128 stands for zero in the data rows.
Here are some numbered points:
[255   0 215 255  68 123 203 182  75 108 169 248 115 193 121 148  26  93
 214] 0
[119 141 109 109 146 146 141 148 128 131 132 106 137 117 128 126 149 131
 119] 1
[149 125 117 125 132 136 149 148 114 120 135 124 131 129 134 138 138 136
 129] 2
[149  95 174 156 103  83 108  96 118 127 135 174 130 143 113 155  94 128
 147] 3
[135 121 105 144 138 190 171 175 145 133 119 108 117 127 133  88 131 109
 133] 4
[ 83 156 140  97 133  72  63  55 136 128 116 119 135 120 118 153 137 140
 102] 5
[157  93 172 161  98  82 112  97 114 118 135 176 126 140 113 157  93 133
 151] 6
[119 144 101 125 134 170 142 148 149 134 117 107 120 117 133 102 136 123
 124] 7
[146  92 171 165 101  94 111  97 122 126 127 175 124 146 123 138  87 115
 150] 8
[118 140 106 136 132 180 153 164 149 137 117 108 119 117 132  93 135 122
 132] 9
[131 124 123 126 139 134 140 140 123 127 133 124 133 131 127 126 134 126
 128] 10
[123 142 107 107 142 142 137 143 128 131 127 105 131 122 137 122 150 129
 117] 11
[123 162 118  90 120  89 104 108 103 116 138 128 140 110 137 161 154 167
 117] 12
[155 125 108 134 131 153 162 165 114 114 136 124 126 126 138 121 136 135
 134] 13
[ 39 144 152 126 128  97  55  39 184 154  93 121 123 124 105 110 104 103
 111] 14
[ 84 117 209 136  97   0  12   0 140 136 119 178 132 143  93 176  80 128
 125] 15
Which three points above are nearest to each new point, looking only along the 3 directions in which the numbered points spread most? Their numbers follow each, smallest number first.
[255  16 153 217 101 175 255 255  37  87 191 199 124 172 146 155  89 137
 195] >> 0 2 13
[ 79 150 145 100 129  68  63  58 138 134 116 131 133 122 119 147 129 128
 114] >> 5 12 14
[ 84 175 139  76 120  48  55  56 117 124 131 128 140 115 126 174 153 163
 106] >> 5 12 14
[177 127  93 118 143 169 186 197  98 110 145 108 131 128 149 133 159 146
 131] >> 1 2 13
[102 133 140 107 134  84  86  79 128 127 127 129 135 133 122 150 132 133
 112] >> 5 10 12
[ 81 152 154 105 121  64  56  49 142 132 119 130 133 120 114 153 125 141
 112] >> 5 12 14
[ 91 141 147 114 124  77  72  65 139 139 116 134 133 129 118 146 120 126
 117] >> 5 12 14
[129 136 125 123 124 132 135 140 122 127 131 127 128 126 132 123 134 135
 128] >> 2 10 11
[181 122  96 118 145 164 187 197  94 115 150 115 132 133 150 137 152 140
 133] >> 1 2 13
[ 78 158 145  97 128  62  57  49 137 137 116 125 134 119 115 153 131 139
 103] >> 5 12 14
[ 75 159 153  96 127  63  54  50 140 140 118 130 137 123 114 152 131 132
 110] >> 5 12 14
